rotation ticks, each row followed by its count of ticks:
The counts run from 0 to 722.
[  1  28 -29   5  14   8  22 -16   2  -2 -17 -28   9   8  16  14  -9 -12
  21  -8   8  -6  20  23  24  10  -7  -9   6 -14   0   2   5  27 -11   3
  28  42  17]	37
[-38   5 -46   3  -7 -11 -18  15 -19  19   5  -8  11  -4  28   7  -1 -29
 -17   4 -17   7  -6  11  30 -17  -4  10   6 -12  14  16  12  10  -8 -13
  16  15   9]	256
[ -3  41 -17   2 -18  24  -6  14 -11  12   6   9  28  21  14  -6  14 -19
   0 -10 -21  21  -8  39   8 -13 -28  18   0  -7  19  10  -1   1  21 -10
   0 -12  19]	616
[-27  31 -27  26 -11   8 -36  -1   4  15  -7  -4  18  -1  13   2 -13  27
   5  -2  -3 -18 -11  32  16  14 -14 -21  -1   8  -2   1  -7  26  19 -16
   6   9 -14]	299
[ 15  25 -22  28   9  22  -1 -14   7  20 -51  10  12  10 -11 -10   3  10
   9  -9  15 -16  10  16  35   2 -17 -17  12  14   4   9  -3  27   1 -12
  15   2   4]	15
[  7  24 -17  24  -3  12  -8  -8  14  -5  -9 -21  15   1  25  -6  -9 -25
  20  -1  -9 -16 -14  28  11  -5 -33 -22  -1 -18  11  10   8  25  -8  -5
  23  32  17]	21
[-11  43 -32  10  14   8   1 -19  -3 -12 -13  23   9  28 -14   7  19   2
  -6 -16  -9   6  16  10  15   9 -32   2 -26   2  21  -4  11  19   6 -29
  12  11   8]	338
[ -9   8 -26  33   2 -19 -13  13   2   2  -1 -15  -8  16  -4 -18  16 -15
   1 -12 -34  10 -22   8  47 -14 -21 -12  -4  16   9  -6  15  24 -10 -12
  13  -4  -2]	528
[-24   5 -21  11   3  16   0 -10 -25 -17 -32  -4  13   3   9  15 -11   3
   2  -7   4  -3  29  13  29   4  -2   9  -6  34  45 -39  -5  -1   1   2
 -13  -5  12]	158
[ -6  27 -13 -20   6   5  16  -6  -7  -6 -25  -1  26   6   4   1 -11  -1
   8  12   9   4  20  43   7  -8 -10  28  -3 -14  -4  -3  36  -2   7   4
  -3   0  42]	413
[-10  15 -20  31  -4  16   5  -4 -19 -29  -5   6  -2   9  -4   4   2   5
   3   4 -20  -7  19  11  40  -5  -3   6 -23  32  38 -25   9   6   7  -5
 -29 -13  -1]	155
[-39  21 -34  14   6  -6 -34 -13 -16  16   3   3  -4  10  -6   8 -15   9
  -7  -2 -17  -5   3  27  18  -3  -2  10   6  15 -17  10  -9   6  15 -48
  -3  26   0]	568
[  5  28 -33  25   8  26 -11   0   4  25 -47  19  19   9 -17 -19  13  12
   7 -14   9 -15  -1  14  21   5 -22 -17  -2   9  -3  11   0  24   9 -23
   5   5   7]	14
[-17   4 -23 -15   3   1   0  26 -10 -22   2 -11  38   2   5 -27 -24   9
   8 -16  -9  14  15  33  24 -18  -9 -21  12   6  -5   1  31 -14  14  -5
  -1  16  14]	690
[-35  12 -43  27   2 -17 -23   7  -4  -7 -34  10  -2   3 -10   1   1 -12
 -20  -2 -23  -3   4   5  39   8 -11   8  -8   0  -6  -2  21  11  -9 -30
   4 -17   0]	247
[  1  29 -53 -14  19  -9  -1  -8  -7  -5  -8 -23  -1  -3   4  -8  -1  -8
 -11  14  -4  45  12  29   3 -13 -23   7  12   7  18  16   5   3 -14 -15
   0  -9  16]	75
[ -2  13 -10   4   3   9 -19 -18  -8  -5  -5 -15 -17   0  15 -15   4   5
  18  21   4  35   6  53  11 -28 -16   7  10  23  13  13  19  30  -5  14
   6   1  -5]	94
[-33  27 -38   5  13  -4 -20   7 -22   9 -30  -2   8 -12  15   5  -4 -23
 -14  19  -4   4  -6   3  33  18   0  13  -4 -13  18  -4   9  14 -25  -2
  11  13  21]	252
[-19  24 -20  16  -6  32 -13  -7 -33  -1 -17   7  24  18 -12   3   7  -9
   6  -6  12 -14  34  28   0  14   0 -23  -5  -8  17 -20   0  12   6 -11
 -11  27  21]	642
[-15   1 -36  19   1   9  29   4   0  -7   6 -24   2 -10  16  -4  -1  16
  19  -9 -16 -26 -19  25  32 -32 -12  -8  -8  21 -12   0   8   9  13 -17
  -4 -12   0]	493
[  7  15 -22  33  -8  21  18  10   0  14 -25  12  15   5  -7 -21  -2  -1
  20 -25 -13 -17   8  33  22 -13 -27  -5  19  11  -3  22 -10  20  12 -15
   7   2  -4]	11
[-26  32 -19   7  11  11 -30 -23   1 -14   0  -5   9   9  35  12  -4  16
  -3   8   1  13 -14  49   9   8 -16   9   3  -3  -4  -3  14  33 -14  18
  12 -12   0]	593
[-32  41 -36  -4  11  18 -24 -15  -7   8 -22  -4   9   6   9  13   2  23
 -12   7  10  15  -1  41  12  13  -4  13  -1   4 -16  -8  -2  17   0 -10
   2 -26   5]	590
[-14  26 -34  27   9 -12  -8   2  -9  -3 -48   1   0  -1   1   1 -14 -20
 -12   3 -12  -2  14   2  42  21  -5  18  13   3   7  -3   8  11 -26  -5
   5 -14  12]	249
[ -2  30 -45   3  10   0   2  -7   5 -26  10 -20 -18   2   5  -2   6 -13
  -1  10 -22  32   4  12  36 -17 -19  -4 -11  12   5  16  13  10   0 -18
   9  14 -13]	60
[-32 -18   0  30   4  12 -18  -3 -21 -16  -8   6   4  -3   5 -26  -8  16
  13  -4  -7 -19 -10  30  35 -27  -3 -28  -2  33   7  -8  15  12   4  -6
  -8  16   6]	190
[ 29  27  -8   2   4   2 -30 -22  -1  24 -23 -16  13   7   7  -3 -10   8
  12  27   8  15   2  42  15 -11 -19  21   5   8  21  -3  18  22   4  12
 -17   2  22]	110
[-33  37 -40  13  -2  -6  -7  -4  -7   2  17   0   7  10  -1   7 -13  21
  -8   0 -29  -5  -8  46   8   6  -9   6   2   2 -18  10  -6   6  15 -30
 -15  -9  -1]	585
[ -2  36 -21  14   3   5  27 -10  -3  -8 -13  16  13  27 -10  -1   5   0
  10 -35 -20   4  33  23  19  13 -28  14   6   8  22   3  -7  13   4 -16
  14  16   6]	336
[-37  43 -37   9   9  14 -15 -26  -4  -2 -11   4  -6   7   3  17   4  25
  -9  16  -2   3 -10  39  11  14  -6   7  -7  10 -19  -6   2  18   2 -13
   4 -21  -6]	589
[ -7  12 -24  16  31  -4   3   2 -11   2 -31 -13  26  -3   9 -11 -15  38
  19 -17  18 -22  -5  17  38  14  -7   1   1  13  -1 -19  12  22 -14   4
   4  -1  25]	500
[-10  13 -34  34   3 -11  -9   2 -24   3  10 -26 -21  10  -1  -5  16 -27
   9  19 -22  10  -8  16  41 -10   9 -14   7  13   5   2   1  29 -24  -8
   4  13   1]	545
[ -8  -7 -36   5  25  10 -22  -5  -2   6 -20 -23  32 -17  33   3 -22  15
   5  -5   8 -20 -25  16  17 -14 -28  -1  -5   2  12  -4  11  14 -11   2
  -5  18  32]	486
[-19   5 -11  15   6   0  24  -4  -5  13 -30 -10  17   4 -10  -9 -27  -2
  16  -8 -10 -35   1  31  40 -11   4  -7  19  14 -12 -18   6  -7  14 -23
   3  10  26]	210
[-15  15  -7  22  -7  32  10 -34 -20 -13 -21  11   9  25  13  16  -1 -17
  13  -7  15 -17  45  35   5  -6   1  -7   8  -3  16  -2   1  16  -3  -6
  13  30   9]	644
[  9  25 -17 -14   9  14   2 -16 -14  -1   3 -14   4   6  -6 -13 -19  -1
   9  18  -9  16  12  41  24 -38 -11   2  21  14   2  21   5 -15  22 -22
 -24  22  17]	383
[ 15   9 -41  13   7   1  17  -6   9 -13  12 -22   2  22   1   3   2 -12
  16 -24 -21  10  13  21  31 -17 -23   0   8  -3 -11  24  18  27  -4  -8
  10  22  -5]	42
[-11  20 -20 -15   0  13   3  -5   2  -7  -5  -4  11   9   3   8  16  -4
   4  19  -3  18  -2  38  24 -34 -13  24 -25  -9  -6  -2  51  10  16   0
  -1  -4  18]	416
[-12   9 -17  -4   2  -8  18  13  -8 -27  -6   0  29   1   0 -30 -28  12
  15 -18 -14   4  21  40  29 -18  -6  -9  20  12  -4  10  27 -12  16  -4
  -2   9   9]	691
[-16  19  -9  23  12 -17 -13  21  -5  -3 -36 -14  18   3   7 -21 -12   4
  16 -25   8  -8   5   8  38  16 -12   6   1  10   4 -24   4   9  -7 -20
  24   6  27]	517
[-18  20 -57  19  -5 -17 -10  23 -26  19  -7   3   9   4 -10  -8  -2  -5
 -18   2 -23   5   5  10  30  -4   2   2  19   5   2  24  -1   3  -4 -25
 -16 -18   4]	261
[  2   7 -23   7  -3  -1 -14  -9  -2 -13 -19  13   9   9  10   5   9 -18
  -4  19 -12   7   1  18  26 -25 -24  23 -26  -6  31   2  55  17  -7   5
  -7 -16  22]	433
[  0  42 -39  10   3  25  12 -26  12  11   0  -8   8   7  27  19  13   4
   9  10   1 -11 -21  33  12  -8 -22   5 -10 -11  -6  17   1  31   1  -9
  17  -2   4]	307
